Each path is a new rotation, seen through one point. The rows after it are directions, each followed by how far the rotation turns it, in degrees per step (0 if it stays put).
Each turn is a multiple of 5 degrees from 10 to 175, or 0.
Each row of a path follows its step; steps can be skipped.
Rotation 1:
step 2: [ 14 -12  19   4 -15  24 -10 -10  14   6  17   3 -15 -30  18 -47   2  30
  29   8  -3 -25 -27  11  -8  -3  -9 -17  20  37 -21 -35  24 -30 -37 -11
  -7 -16 -42   2 -12  13  -7 -51]
step 3: [ -6 -31  32 -39   8 -15 -21 -36  14   9   0  28   3 -38  10  22  -5  22
   3 -27  -5 -15 -18  12   1  -5  -3   9   9  45 -41 -10  35   6 -32 -15
   1 -34  10  51   8   9 -12  -3]
step 12: [ 14 -32  14 -39  18   3  31 -29  11   4 -24  14   3 -33 -10   0  -9 -33
  30 -17  10 -27   2  -7 -11  19 -15 -30  14  41  -2 -22  -3  10 -13 -14
  20 -42 -26  12 -31 -17 -38  -6]
step 16: [-21  -2  -6 -21  -4 -19 -18  -3  49  20 -14   8  -4 -10   1  -9 -38   0
 -11 -33   8 -11 -29  10  12 -17  11  -2   0  53  18 -32  18  28 -55  16
 -24 -43  -6  10   6  18   1 -26]
step 18: [-16   8 -27 -13 -33  30  10 -42  15  17  10  -8  22 -15  10   1  -5 -19
  25 -19  40  -2 -15 -15 -23  24 -17 -19   4  57  12 -26  11 -11 -56   2
   0  -2 -15   9 -29  -8  25 -11]
step 25: [ -5 -34 -10  21  15   9 -19 -28  22  20 -10   4 -12 -27  23  19   5  -9
  33 -22  40 -25 -10 -21  -4  -4 -14  -1 -18  74 -26 -19  -3   3 -40 -11
   4 -21 -12  13  -5 -24  -7 -16]
step 26: [  7   1  22 -24 -17   9  -4  12  -4  36 -33   8  22 -26  18  -6 -25  12
  30 -21  25 -23 -17  34  -8  -3 -39 -12 -19  36  -3  -3  23 -41 -35 -21
 -28 -24  -4   5  -4 -16 -17  30]
Directions:
[-12  -4  -1   9  -5   4  13  -4  -4   2  -3  -4  -4  -1  10   7   5 -12
  20   8   5   4   2  -6  -5   3  -6  -1  -5   2  -3   0 -17 -11   2   0
   2  -3  -2  -5  -3   2 -12  -4] => 60
[ 15  -9  -1   9   9 -11   4  -7  -4  -9  -6   2  -1 -10 -12   9  -2   1
  -5   2  13   1  -2 -15  11  -5   6  -3  -3   2  -6   0  -9   0  -2  -6
   3   5   5   0  11   0  -4  -1] => 135
[-14  -4  -1   2   4   9   2 -10  -4   3  -5   3   8  -7   1   4   3   8
   1  -3   0   0   1   4   6   2 -13  -7   2  -4  -6  16   4  -6 -10  -1
  -4  20   4  13   4   0   9   0] => 95
[  5   3  -6  10   5   5   3   6  -4  15 -10   7  -1  -6  -8  -8   8   0
   4  -4   8   2  12  -8  -7  10   0   4   2   4   4   5   3   7   2  -4
  -3  -2   2  -2  -9 -20   2  11] => 55
[  6   2 -13 -12  -9   0  14  -8  -5  -5   4  -3   0   9 -12 -11   1  -9
   1  -1   3  10 -10  -7  -2   2   5   5   1  -6  -8   3   2  -1  -2   7
  -9  11  -8   0  -8   5   5   8] => 35
[ -3  -4 -15  11  -3   2  -1  -2   7   3   1  10  -7   6  -8   8   2   0
   5  -8  -4   1  -7   6  -7  -5   4  -7  -1  -1  -5 -12  -2  11  -7  -4
   4   7   9  -8  -8  -2  11 -16] => 160
[ -8  -3   9   2  11  -1   5   5   4  -5  -5   9 -10  -7   2  -1  -1  -8
  -8  -4  12  -8   0   1  -9  -5   9  -6  -7   3   1   4   5  -5  18   7
  -7   7  -3   0 -11  10   8  -2] => 140
Rotation 2:
step 0: [  1 -13  -8 -16  33 -20   9 -27 -22 -32 -48 -22  45  -6  32 -15  12 -14
  -1   2  21   2  10 -54  17 -15 -45   0 -22 -10 -23 -23  -3   3 -11  42
 -16   1 -18  -3  -7 -12 -34  11]
step 7: [ 13   3  -5   1  -1 -88 -13  37   4  46 -30 -12  -2  -3   4 -19  -5   7
 -10 -28  12   2 -24  -5  13 -18 -36  22 -27   7   4 -31  -4  12 -27 -15
   0  20 -23  14  24 -10 -13 -10]
step 18: [ -2 -11 -19  14  33 -45 -23   1  -9   0 -12  -9 -16 -22  32 -13  17  34
 -34  -7 -14 -11   1 -30   9  19 -12  53 -15 -44 -19 -10 -41  -9 -23  30
 -15  -3 -33 -23  21  -7 -16 -25]
step 21: [ 10  -8  -1 -18 -34 -54 -13  35 -39  34 -19  -8 -21  18  21  20  -3   8
  26  -2  20   5   3  -6   6   9  -1  52 -24 -15  21 -53 -14 -19  -8  32
  12  12   7 -17   2   6 -19 -30]
step 24: [  8 -18 -14   0  -3 -51 -30   5  20  35 -33 -17 -13   8  -9 -28   5   0
  10   1 -16  17 -12 -34  28  14 -12  21 -61 -29   2 -25  -2  33 -37 -24
 -17  17   0 -22 -33   6   2   3]
step 25: [-28 -20  27 -48   2 -50  -9 -10 -22  -6 -26 -17 -14 -25   7 -27  -5 -11
  24 -13  36  -1 -11 -37  -4   3 -42   7 -17 -14   9 -26  -3  20   3   6
  14  22  -6  17 -29  21 -51   6]
step 26: [-22  22  15   3  13 -27 -12  26 -41  -9 -24  -9  10 -34  14 -32  10  21
  10 -43 -12 -12  -9  -7  11 -25 -39  25 -27  -5 -31 -30 -19  15   6  -6
 -10  14  -7  -2  44   1 -27 -49]
Directions:
[-10   9   6   2   8   9  -7   0  -7  -6 -12 -14  13   0   0  -9   5  -6
   4 -10 -13   4   1  -2  -2  -3   6  -4   9   3   1   6   5   2   3   8
  -8  -8  -8  -4 -11   9  -2  -1] => 25
[ 10  -6   4 -12  -2   5   0  -2  -8   2  -1   0   0  -7  10  19   5   1
   9   8 -11   2  12   8   2   1   3   3   0   0  11  -2  12  -5  -7   6
  -4  -3   0   1   1  -1  15  -8] => 40
[  2  -1  12  -7 -10   6  -3  -9  -3  -4  11   1  -1   0   6  -2 -14   3
  -8  -1  -6   0   1 -16 -17   6  -6  -2   5  -3  -6   1   2  12   1   4
   6  -1   0   8   3   8   1 -13] => 110
[ -6   2 -10  -7  -9   4   2   0   6  -2   6   5   1  -5   7   2  17  -6
  -6   6  -9   9  -8 -14   7   4   1  12  11   4   9  -3  -2   5  -4   4
   9   1   8  -9  -4  -1 -10   1] => 115
[-11   0  -3   3  -1  -6   3 -13   1   8   1   7 -10   9  10   1  -1  -9
   6  -3   3  -5 -12  -2  -4 -11   3 -10   0   4   0 -19  13   3   1   6
  -3   7  -7  -3 -11  -2   6  -4] => 85
[  5   4 -16   8 -10  -2  10  13  -3  -2   7  -1   6   5   7   0  -4  -7
  11 -14  12   3  12  -8   1   1   5  -6  10   3   3   0  -7   2 -10   0
  -6   2   3   6   1   5   6  -5] => 55
[ -4  -7 -12 -15  10   3  13   8   1   5  -9  11   4 -14  -1  -8   4  10
   0  -4   4  -9  -3   0 -17  -7   0   3   7   4  -7  -1   3  -3  -5   4
   1  -9  -3   0   4   1   0  -3] => 100
Rotation 3:
step 1: [ 30  -9  -6 -10 -11  18   7  -1  12  29   5 -11  40 -26 -25 -28   2  17
 -16 -28  20  -2 -53 -16  -9 -17 -26  14 -15  29  -3  20  22  29  28  11
  40 -47 -50 -13 -27 -21  21  20]
step 4: [-14 -10  17  17 -20  -4   0 -37 -31 -10  -4  40 -31 -23 -36   0  12  14
  12  45   1  17   3   8 -10 -31 -14  -7  35  33  17 -32  17  -1  20   3
  18 -33 -39 -32 -29   3  47 -22]
step 6: [  9  28  35   5  12  -9  -5 -39 -55 -13  -5 -30 -16  -9 -20  11   0   2
  -8  21   7  10  -3  -8   7  14 -44  34 -15  -4 -10  17 -45   1  55 -12
   1  25   8 -41  -7  40  42  -2]
step 11: [-30  31  -4 -22 -55  36  24 -21  11  38  49  -4  13   0   4  23 -15  21
 -25  -5  38   6  21   8  46 -24 -22 -40 -12  12  28 -13 -24 -12  -6 -17
  -8   3 -21 -23 -10   9 -19 -18]
step 15: [ 34  15  -6 -15   6 -17   6  39 -11  -4 -44   9 -11   6 -35 -23  12   3
  -2  20  10   7  -4  10 -22 -53  -2 -10  25  37 -16 -40 -37  18  -1 -41
  51  29  -6  22  -5 -12 -16 -39]
step 17: [  2  13 -25  -5   0 -22  -3 -38  14  19   8   9 -42   8 -26  19  -2  34
  14  15  20  11 -21   6 -37  10   2 -28  19  16  -5   8 -48   8 -10 -26
  33 -20 -17  29   4  71  39 -17]
step 25: [-12   5  25 -50  -4 -19  28 -21  11   7  11 -63 -14  18 -34  20  20  -5
  29  13 -21 -10  47  40 -30  37  -2  23   4  -3   1 -42   2  -2   7  18
   8   8 -28  -2  17   6   8 -33]
Directions:
[ -3   2  14  -2  -7   7   2   8  -5   4   4  -2 -10   7   0   3 -13   0
   0   8   9  -5  13   3  -5  -1  -4   1   7  -4   9   2   0 -14  -6  19
  -1  -1   0   6  -7 -10  -7   4] => 160
[  1  -4   9   0  -1  -2   1  -6   2  -3   2 -11  -8  -4 -12   8  -2  -9
  -2   2  -3  -1  -6  -5  -8  -1  13  -8  10   2   3   2  14   7  -9  -3
   4   6  -1  14   5  -5  13 -14] => 140
[ -7   8 -11   8  -8   5  -3  -3  -9   6  -6  -2  10  -8   6   6  -8  -4
   5 -16   6  -9   2   4   2  -2   4  -2 -17   9   4   2   6  -3  -1   4
   3  -8  -4   6   5 -13   3  -9] => 35
[ -4   6   0   1   5  -2  -2 -11   0  15   1  -6   2   5 -19   9  -4  -5
  -6  -7  -8  -8  -4   5  -6   4   3  -6   9  13 -11  -2  -5  -4   6   4
   2  -7   4 -11  -5   0  -3  12] => 135
[-19   9   3  -6  -6   2  -2  -6  -2   2  -2   1  -6  -3   2   6   4   5
  -4   2   2  12   2  14   5  10  14   4   6 -11  -1   8  -6   8  12   0
  -9  -2 -12  -1   1  -3   0  -4] => 55
[ -4   5   2  -6   6   7  -3  -7  -6  -9   6  -5   6  -5  -8 -15   1  10
   7   4 -18   0  10   3  -8   0  -4   5  -2   4   3  19   9  -7   1  -6
  -1  -5   4   2   4  -3  -2   1] => 170
